Each thing below was measured twice, in two different ways. The second way is not exact.
Here are some of them measured both ways, the first way above the second, with a blank line after each pair.
[-0.47 -0.33  0.26 -1.14 -0.41  0.21 -0.62  0.88]
[-0.19 -0.63 -0.34 -0.12 -0.18  0.06 -0.62 -0.91]

[ 0.49 -0.44  4.45  3.9  -2.06 -3.34  0.64  0.45]
[-3.3  -1.39  4.19 -2.18 -3.57  2.5  -3.24 -1.31]

[-0.16  0.64 -0.85 -0.97  0.14 -0.1   1.03  0.12]
[ 1.15  0.19 -0.48  1.01  0.84 -0.64 -0.13 -0.66]

[-0.96  0.44 -1.58 -0.52 -0.54 -0.99 -0.48  0.72]
[ 1.04 -0.79 -0.86  0.63  0.67 -0.19 -0.22  1.22]

Here are 16 more, measured the second way only, each followed by its number:
[-0.19 -1.87  0.97 -0.35 -0.53  0.03 -1.39  0.25] 0
[ 0.58  0.26 -1.49  0.4   0.94 -0.76  0.66  0.09] 1
[-1.12 -0.01 -0.42 -0.34  0.39 -0.03 -0.03  1.02] 2
[0.26 0.97 0.26 0.46 0.56 0.11 1.57 0.92] 3
[ 1.84  0.18 -0.7   1.01  0.57 -0.6  -0.13  0.03] 4
[-0.02  0.87  0.28  0.41  0.46 -0.02  1.71  1.18] 5
[-0.61  0.22 -0.08 -0.84 -0.72 -0.44 -1.29 -0.81] 6
[-3.47  0.33  1.02 -1.64 -2.88  2.57  0.09  0.03] 7
[0.16 0.81 0.5  0.35 0.43 0.   1.72 0.75] 8
[-0.01  0.71  0.67  0.5  -0.72  0.85  0.04  0.04] 9
[-0.07  0.18 -1.06  0.42  0.69 -0.45 -0.6   0.89] 10
[ 1.19  0.49  0.73  0.68 -0.4   0.76  0.27  0.38] 11
[ 2.37  0.   -0.81  0.89  0.38 -0.29 -0.27  0.85] 12
[ 0.66 -0.38 -0.16 -0.21  0.15 -0.31 -1.03 -0.44] 13
[ 0.03  0.35  0.21  0.17  0.09 -0.02 -0.49 -1.38] 14
[ 1.2  -0.39 -1.3   0.65  1.48 -1.01  0.69  0.67] 15
Some of them follow, measured the first way. Which numbered row above is each one? Its number follows it:
[-0.85  0.21 -1.7  -1.22 -0.18  0.99 -0.53  0.52] 15
[ 0.83  0.34 -0.58  0.8   0.19  0.44  0.64 -1.55] 3
[ 1.11  1.47 -0.31  0.03  0.28 -1.74  1.11 -1.41] 11
[ 0.83  0.06 -0.59  1.07  0.18  0.45  0.49 -1.35] 5
Here are 16 more, measured the second way only, each followed by its number:
[-1.82  0.67 -1.46  0.18  0.96 -0.38  4.03  2.41] 0
[-1.92 -0.8  -0.03 -1.7  -1.94  1.18 -1.01 -1.01] 1
[ 1.98 -0.32 -0.72 -0.11 -0.04 -0.11 -1.5   0.53] 2
[ 1.04 -0.15 -1.62  0.51  1.38 -1.05  0.65  0.47] 3
[ 0.69  0.76  0.98  0.73  0.22  0.44  0.44 -0.7 ] 4
[-0.08  0.76  0.37  0.19  0.38  0.02  1.45  0.89] 5
[ 1.59  0.3  -0.87  0.96  0.72 -0.84 -0.83 -0.84] 6
[ 0.45 -0.24 -0.09 -0.18  0.19 -0.28 -0.9  -0.64] 7
[-0.06  0.22  0.2  -0.07  0.3  -1.47 -0.72 -2.24] 8
[-1.36  1.59  0.1   0.07  0.11 -0.09  1.76  1.76] 9
[ 0.39 -0.88 -0.35 -0.11 -0.09 -0.12 -0.53 -0.87] 10
[ 1.47 -0.62 -0.28  0.6  -0.04  0.45 -0.25 -0.49] 11
[-0.43  0.82  0.57  0.57  0.12  0.24 -0.02 -1.62] 12
[ 0.78  0.37  0.88  0.56 -0.16  0.81  0.42 -0.68] 13
[ 0.38 -0.64 -0.51 -0.56  0.29 -0.46 -0.58  0.26] 14
[ 0.06 -0.68 -0.74 -0.58  0.47 -0.9  -0.24  0.05] 15
Some of them follow, measured the first way. Which numbered row above is each one? Its number follows it:
[-1.   -0.34  0.12 -0.17  0.17  1.64 -1.33  0.94] 15
[-1.18  0.06  0.09 -0.32  0.25  0.67 -0.92  0.34] 14
[-0.78  0.01 -1.63 -1.34  0.1   1.02 -0.59  0.54] 3
[-0.42  0.76 -0.82 -1.09  0.61 -0.4   1.01  0.78] 6
Here are 16 more, measured the second way only, each followed by its number:
[-2.29 -0.95 -0.13 -1.55 -0.67  0.34 -0.42 -0.66] 0
[ 0.01 -0.55 -0.71 -0.59  0.14 -0.48 -0.14  0.28] 1
[-0.08  0.37  0.29 -0.04  0.38 -1.43 -0.31 -1.91] 2
[-0.21  0.79  0.84  0.56 -0.76  0.96  0.18  0.07] 3
[ 0.72 -0.71 -0.36  0.1   0.09 -0.09 -0.79 -0.84] 4
[-1.45  1.36  0.03  0.02  0.11  0.09  1.8   2.1 ] 5
[ 0.62 -1.45  0.07  0.16  0.2  -0.03 -0.32  0.46] 6
[ 0.7  -0.22 -0.16  0.07  0.44 -0.43 -0.85 -0.66] 7
[ 0.01 -0.3  -1.12 -0.59  0.48 -0.65  0.45  0.77] 8
[-0.16  1.07  0.13  0.32  0.39 -0.04  1.52  1.49] 9
[-0.71  1.55  0.36  0.43  0.5  -0.15  1.83  1.46] 10
[-0.14 -0.24 -0.94 -0.53  0.31 -0.8  -0.1   0.51] 11
[ 0.81  0.35  0.94  0.56 -0.05  0.69  0.3  -0.61] 12
[-0.98 -1.05  0.01 -1.14 -0.75  0.79  0.27 -1.02] 13
[-2.19 -1.81  3.58 -1.75 -3.3   2.15 -3.22 -1.02] 14
[ 0.7   0.53 -0.38  0.99  0.97 -0.45  0.32 -0.49] 15
Some of them follow, measured the first way. Which numbered row above is each one? Its number follows it:
[-0.64 -0.57 -0.26 -0.14  0.38  1.86 -1.86  0.94] 8
[ 0.25  0.24  3.79  3.25 -1.92 -3.48  0.44  0.87] 14
[-0.82 -0.64 -0.12 -0.09  0.49  1.22 -1.3   0.88] 11
[ 0.1  -0.56  1.09 -1.21 -0.86  0.79 -1.89  0.27] 13
